[[142 149 137 116]
 [102 105 153 145]]
=>
[[149 137]
 [105 153]]

[[144 112 143 145 133]
 [132 122 135 134 133]
 [139 118 151 148 146]
 [122 120 125 122 134]]
=>
[[112 143]
 [122 135]]

[[136 146 100]
 [135 142 104]
 [122 145  99]
 [116 136 104]]
=>
[[146 100]
 [142 104]]

[[135 125 134 137]
 [149 154 122 137]]
=>
[[125 134]
 [154 122]]

[[134 134 137]
 [143 140 104]
 [149 151 100]
 [134 143 120]]
=>
[[134 137]
 [140 104]]

[[146 158 123]
 [135 140 125]]
=>
[[158 123]
 [140 125]]

[[111 122 152 154]
 [135 116 136 139]
 [137 126 129 131]]
=>
[[122 152]
 [116 136]]

[[149 108 104]
 [153 122 108]]
=>
[[108 104]
 [122 108]]
---
[[156 103 124 121 113 115 126 101]
 [128 141 127 147 123 113 141 154]]
=>
[[154 141 113 123 147 127 141 128]
 [101 126 115 113 121 124 103 156]]

[[114 122 132 141 116 137 143 148 150 124 145]
 [127 143 138 129 108 117 108 137 138 113 145]
 [127 139 145 127 148 109 139 150 144 118 146]
 [109 123 145 145 144 123 127 127 131 118 116]
 [112 119 108 148 114 124 117 124 144 140 138]
 [121 143 138 148 118 130 132 118 123 132 144]
 [110 145 114 136 117 128 124 149 107 109 143]
 [127 141 110 120 142 119 139 117 133 147 119]]
=>
[[119 147 133 117 139 119 142 120 110 141 127]
 [143 109 107 149 124 128 117 136 114 145 110]
 [144 132 123 118 132 130 118 148 138 143 121]
 [138 140 144 124 117 124 114 148 108 119 112]
 [116 118 131 127 127 123 144 145 145 123 109]
 [146 118 144 150 139 109 148 127 145 139 127]
 [145 113 138 137 108 117 108 129 138 143 127]
 [145 124 150 148 143 137 116 141 132 122 114]]

[[137 124 128 129 126 129]
 [122 132 136 135 135 136]
 [142 131 119 120 126 119]
 [121 139 133 131 138 131]
 [128 129 132 133 132 133]
 [122 116 144 147 129 147]
 [134 138 122 121 132 121]
 [151 120 119 122 119 120]
 [123 134 133 132 135 132]]
=>
[[132 135 132 133 134 123]
 [120 119 122 119 120 151]
 [121 132 121 122 138 134]
 [147 129 147 144 116 122]
 [133 132 133 132 129 128]
 [131 138 131 133 139 121]
 [119 126 120 119 131 142]
 [136 135 135 136 132 122]
 [129 126 129 128 124 137]]

[[138 141 129 138]
 [110 128 150 139]
 [125 138 142 142]]
=>
[[142 142 138 125]
 [139 150 128 110]
 [138 129 141 138]]

[[132 125 126 132 126 121 128 125 127]
 [132 126 146 143 126 121 155 141 127]]
=>
[[127 141 155 121 126 143 146 126 132]
 [127 125 128 121 126 132 126 125 132]]

[[148 127 133 126 135 128 120 135 116 116]
 [121 125 140 129 127 125 130 135 121 121]
 [119 142 109 120 140 129 126 105 143 147]
 [119 126 130 129 139 109 108 117 137 137]
 [133 139 111 121 157 118 102 109 137 143]
 [129 119 149 132 124 126 131 148 111 111]
 [135 125 144 130 136 125 124 149 109 116]
 [133 116 146 135 122 130 128 155 110 110]]
=>
[[110 110 155 128 130 122 135 146 116 133]
 [116 109 149 124 125 136 130 144 125 135]
 [111 111 148 131 126 124 132 149 119 129]
 [143 137 109 102 118 157 121 111 139 133]
 [137 137 117 108 109 139 129 130 126 119]
 [147 143 105 126 129 140 120 109 142 119]
 [121 121 135 130 125 127 129 140 125 121]
 [116 116 135 120 128 135 126 133 127 148]]
---
[[135 140 126 141 142]
 [116 114 134 143 120]
 [122 115 125 150 123]
 [135 128 124 102 128]
 [109 111 138 145 114]
 [127 133 131 147 132]
 [126 128 132 151 130]
 [136 141 132 123 139]
 [105 110 138 139 109]
 [123 133 137 147 130]
 [112 114 138 147 116]
 [115 119 134 149 122]]
=>
[[135 116 122 135 109 127 126 136 105 123 112 115]
 [140 114 115 128 111 133 128 141 110 133 114 119]
 [126 134 125 124 138 131 132 132 138 137 138 134]
 [141 143 150 102 145 147 151 123 139 147 147 149]
 [142 120 123 128 114 132 130 139 109 130 116 122]]

[[128 137 128 133 127 132]
 [129 115 141 113 140 118]
 [125 131 130 113 139 126]
 [144 135 134 130 115 140]
 [120 150 129 143 137 137]
 [129 137 131 134 126 145]]
=>
[[128 129 125 144 120 129]
 [137 115 131 135 150 137]
 [128 141 130 134 129 131]
 [133 113 113 130 143 134]
 [127 140 139 115 137 126]
 [132 118 126 140 137 145]]

[[128 119 128]
 [119 122 129]
 [122 136 130]
 [139 114 129]
 [133 115 129]
 [100 143 123]
 [130 112 135]]
=>
[[128 119 122 139 133 100 130]
 [119 122 136 114 115 143 112]
 [128 129 130 129 129 123 135]]

[[151 124]
 [136 133]
 [118 133]
 [143 128]
 [133 121]
 [130 132]
 [127 131]]
=>
[[151 136 118 143 133 130 127]
 [124 133 133 128 121 132 131]]

[[129 142 119 116 154 126 114 109 128 128 119 124]
 [135 133 131 127 119 134 147 130 125 130 136 133]
 [132 135 107 126 138 122 115 110 147 152 124 148]
 [140 128 111 126 116 146 135 125 133 125 141 127]
 [158 136 122 121 145 133 118 129 116 120 135 153]
 [113 119 134 134 104 120 138 117 145 134 119 130]]
=>
[[129 135 132 140 158 113]
 [142 133 135 128 136 119]
 [119 131 107 111 122 134]
 [116 127 126 126 121 134]
 [154 119 138 116 145 104]
 [126 134 122 146 133 120]
 [114 147 115 135 118 138]
 [109 130 110 125 129 117]
 [128 125 147 133 116 145]
 [128 130 152 125 120 134]
 [119 136 124 141 135 119]
 [124 133 148 127 153 130]]

[[129 114 116 123 133 134 149]
 [132 119 123 120 139 138 146]
 [133 113 136 127 133 134 145]]
=>
[[129 132 133]
 [114 119 113]
 [116 123 136]
 [123 120 127]
 [133 139 133]
 [134 138 134]
 [149 146 145]]

[[123 116 105 136 140 134 128 128 128 131 106 104]
 [122 130 125 103 124 126 124 135 128 141 129 131]]
=>
[[123 122]
 [116 130]
 [105 125]
 [136 103]
 [140 124]
 [134 126]
 [128 124]
 [128 135]
 [128 128]
 [131 141]
 [106 129]
 [104 131]]

[[131 134 129 134 129 133 129 120 142 116 125 124 129 117 123 132]
 [137 123 103 130 131 130 120 139 119 143 146 120 124 136 123 141]
 [131 138 125 133 134 136 141 119 149 113 126 124 129 115 124 126]
 [131 138 125 133 133 136 141 118 149 113 126 124 130 116 124 126]]
=>
[[131 137 131 131]
 [134 123 138 138]
 [129 103 125 125]
 [134 130 133 133]
 [129 131 134 133]
 [133 130 136 136]
 [129 120 141 141]
 [120 139 119 118]
 [142 119 149 149]
 [116 143 113 113]
 [125 146 126 126]
 [124 120 124 124]
 [129 124 129 130]
 [117 136 115 116]
 [123 123 124 124]
 [132 141 126 126]]

[[140 132 133 137 144 130 133 126 146]
 [105 126 147 119 131 139 122 128 109]]
=>
[[140 105]
 [132 126]
 [133 147]
 [137 119]
 [144 131]
 [130 139]
 [133 122]
 [126 128]
 [146 109]]
